Rows are one point carried round by a steady rotation, each followed by how many steps it has turned.
The counts run from 0 to 388.
0 -48 32 6 -11 12 -7 22 -21 45 -16 -33 34 -3 -12 19 -35 -20 20 -5 14 6 5 11 -30 22 -30 27 -33 16 -2 6 6 2 7 67 9 -10 -27 28 -18 -17 -11 8 : 91
-23 -18 -8 4 -12 0 -6 8 -55 28 15 8 40 4 6 7 -29 10 4 -10 29 -13 27 44 12 -25 -25 23 -10 25 23 14 4 18 22 50 45 -18 -36 -13 -9 -10 26 24 : 331
-12 -14 28 15 -25 3 -18 12 -43 30 -9 -57 40 -17 -25 20 -18 -14 13 -16 18 -25 -15 24 -15 4 -11 14 -40 40 13 12 -12 -20 0 41 6 -21 9 1 -40 -36 6 11 : 126
6 -19 22 -3 -14 -18 -8 31 -52 29 1 -20 30 -9 -24 15 -21 -23 26 6 0 -19 21 22 -25 1 -25 34 3 45 36 3 9 30 32 47 25 -32 -5 11 1 -17 -14 7 : 291
-5 -14 19 -18 -12 -3 -9 -3 -48 42 15 2 40 -33 -40 24 -26 -19 48 17 -13 -34 15 17 9 -11 -26 7 7 15 31 9 19 18 28 32 -4 -18 -29 2 -35 -17 -1 11 : 286
-11 -20 -2 -5 14 11 -37 14 -50 42 20 -30 20 -11 -14 16 -52 18 6 13 26 -23 12 -2 0 -40 -12 45 -18 8 34 11 -2 11 16 43 25 -3 -13 -5 -13 9 14 37 : 336
-16 -8 -10 -9 3 11 -30 3 -54 39 23 -10 38 -12 -8 16 -41 17 9 5 28 -25 15 14 18 -38 -10 34 -17 9 36 10 0 3 18 35 30 -3 -29 -19 -24 -3 27 35 : 334
-28 -20 -16 -11 -6 -1 -35 -2 -25 3 -33 -30 24 -12 -23 23 -27 4 -3 -15 6 -43 18 22 16 -16 -8 11 -16 31 39 0 17 11 -1 22 68 -23 -16 -16 -31 -43 4 3 : 29
-1 -21 -8 -26 -17 -12 11 6 -21 5 -4 -30 63 -15 -43 12 -10 14 20 15 8 -19 21 1 -1 -32 -5 25 6 26 46 10 19 8 -6 18 35 -6 -28 -3 -69 -15 1 4 : 219
-16 -28 14 -17 -15 -7 5 -4 -42 31 9 7 36 -16 -33 22 -33 -16 40 8 -19 -35 21 30 8 -12 -38 -9 14 10 12 16 21 32 25 44 5 -29 -37 3 -35 -18 -4 9 : 284
-16 -36 17 -10 -10 -9 12 11 -37 22 1 -3 18 -3 -25 19 -47 -15 25 -4 -12 -32 20 45 9 -4 -43 -5 3 -3 -7 16 15 39 22 57 2 -33 -29 15 -26 -21 -13 5 : 282
-14 -44 1 -24 -6 -15 -13 8 -40 15 -4 7 52 -23 -12 23 -10 -1 16 23 16 -3 27 -3 -38 2 -20 42 0 26 46 8 6 31 4 34 37 -25 -22 8 -40 -1 -9 0 : 255
-20 -46 33 10 -25 3 4 12 -18 -2 1 -43 21 19 -12 24 -30 24 -11 -16 1 -28 2 41 -17 -16 -28 -8 -20 29 13 12 -12 1 -6 53 23 -42 -6 4 -43 -25 -9 -8 : 311
-32 -39 22 0 -4 14 -54 -11 -30 12 13 -14 4 -22 -1 32 -30 28 -3 7 15 -25 -1 22 -21 -29 -21 25 -29 36 39 -10 -3 -8 -2 31 54 -23 -5 -12 -30 -12 3 4 : 342
7 -17 25 10 -36 14 -14 19 -32 0 30 -1 15 2 -18 16 -27 29 13 5 14 -31 19 53 17 -25 -26 15 -20 32 45 -4 7 -15 19 38 27 -4 -32 -5 -43 -26 8 -3 : 144
-11 -21 13 -32 -12 -16 0 17 -56 28 4 -52 26 -20 -32 17 -36 -12 23 12 -3 -36 -2 21 -8 -39 -15 31 -4 7 11 16 -11 8 7 26 -12 -36 13 0 -40 -9 -9 38 : 118
-29 -41 20 -4 1 3 -28 16 -35 4 9 -37 -21 -16 -16 16 -51 20 -18 -1 31 -41 -4 40 -8 -23 -18 23 -34 1 3 2 0 7 2 40 34 -23 12 5 -46 -15 -4 6 : 346
4 -16 21 -6 -4 6 -26 9 -57 34 13 -32 8 -19 -7 16 -38 12 23 16 27 1 -2 26 -27 -49 -31 42 -34 29 23 3 -19 7 -1 42 8 -11 7 7 -18 -1 -2 31 : 156
-15 -27 -2 -21 -13 -6 8 -3 -46 15 29 3 31 -4 -4 9 -36 26 19 13 8 -8 22 41 0 -66 -34 22 3 20 30 9 -10 19 2 35 21 -26 -25 -10 -32 4 8 31 : 151
-4 -29 22 1 -22 1 1 -16 -31 16 -11 3 4 -28 -21 9 -27 -10 40 5 8 -5 3 59 -3 -27 -47 1 -29 32 -1 -14 26 8 -1 38 30 -9 -30 10 -44 -35 -6 -2 : 10
-5 -30 7 1 3 8 -25 10 -20 6 -19 -28 -9 4 -18 23 -43 9 9 -6 -8 -28 19 41 2 -34 -35 20 -14 38 34 -15 18 28 13 41 65 -23 -21 2 5 -26 -17 4 : 377
2 -36 1 -29 -2 4 12 21 -19 14 10 -31 12 -18 -31 -10 -48 4 24 19 19 -24 18 20 12 -45 -20 47 -2 2 5 -9 36 -5 16 33 24 6 -36 8 -53 -10 4 25 : 184
-27 -41 30 8 -33 2 7 3 -17 -2 7 -32 28 13 -16 25 -29 27 -8 -17 3 -33 1 49 -8 -14 -29 -15 -20 28 11 15 -9 -3 -11 52 22 -41 -11 -2 -49 -24 -2 -8 : 312
-1 -31 -11 -5 -33 11 -6 8 -16 -1 -29 -24 40 7 -3 20 -26 12 10 -6 13 5 15 43 6 -33 -26 17 -37 30 32 0 -15 -19 -20 31 40 -11 -39 -5 -42 -44 -2 15 : 228
-20 -26 -2 -7 -5 5 -28 -9 -26 -3 -19 -19 -4 -7 -19 24 -43 9 7 -6 -6 -39 15 49 15 -44 -28 2 -17 33 32 -10 16 19 3 27 60 -26 -17 -11 -20 -34 -9 3 : 379
-31 -58 7 -32 -14 -8 11 -11 -27 29 -5 -10 58 -22 -11 18 -22 -12 24 10 6 -2 6 13 -28 -10 -27 15 -11 1 -1 16 -5 6 -13 39 4 -35 -30 6 -60 -12 -4 17 : 85
8 -25 29 -15 -15 17 -41 22 -29 13 19 -15 3 -19 -30 38 -37 -1 33 20 -16 -43 16 21 0 -15 -27 28 -4 25 50 -12 10 -2 29 30 13 -17 -19 6 -19 -27 -17 4 : 107
-45 -15 7 9 -5 4 -32 -17 -57 31 -4 -22 18 -29 -5 17 -33 6 0 -12 42 -23 -12 35 0 -17 -16 6 -49 12 1 14 -4 3 -6 38 31 -16 -4 -13 -44 -22 19 14 : 163
-19 -46 7 -25 -19 -11 -6 31 -40 0 -7 -25 13 -23 -11 17 -40 -5 3 9 31 -17 6 41 -14 -2 -15 32 -29 -20 0 13 -13 2 -1 29 5 -26 2 20 -67 -26 -13 15 : 80
-6 -43 12 -23 -15 -2 -5 -8 -5 -5 -11 -37 32 -12 -40 30 -20 25 15 15 -9 -25 4 4 -18 -39 -23 4 -8 35 43 2 2 11 -23 20 30 -24 -14 5 -63 -18 -22 -3 : 38
23 -3 28 24 -25 7 -6 28 -56 35 21 -9 27 -9 -18 8 -30 4 29 4 39 -2 13 43 1 -10 -26 30 -31 33 23 3 7 -2 26 57 12 8 -21 12 -27 -17 12 7 : 326
3 -32 -18 -9 -3 12 -2 15 -25 22 -19 -42 28 16 -14 20 -62 21 9 0 11 -4 12 24 13 -41 -29 6 -36 -11 10 24 -19 23 -14 48 7 -6 -27 11 -26 -19 -10 30 : 233
8 -31 30 5 -11 -5 31 15 -35 29 28 -23 38 9 -33 7 -41 21 19 6 10 -19 7 27 -8 -28 -34 -2 -4 10 3 26 7 24 6 62 -10 -14 -21 16 -46 7 -6 8 : 319
-21 -23 -7 -2 -2 -5 -27 8 -25 9 -39 -31 20 -2 -23 19 -27 -3 -1 -15 6 -27 20 22 -2 -14 -15 19 -15 48 36 -4 18 30 8 39 77 -27 -11 -5 -8 -35 -9 -1 : 27
2 -45 31 3 -13 1 11 -9 -15 15 -8 -6 0 -18 -18 8 -31 -2 32 6 2 2 4 48 -23 -35 -53 5 -24 35 0 -17 25 17 -3 49 30 -16 -25 17 -32 -17 -23 -9 : 8
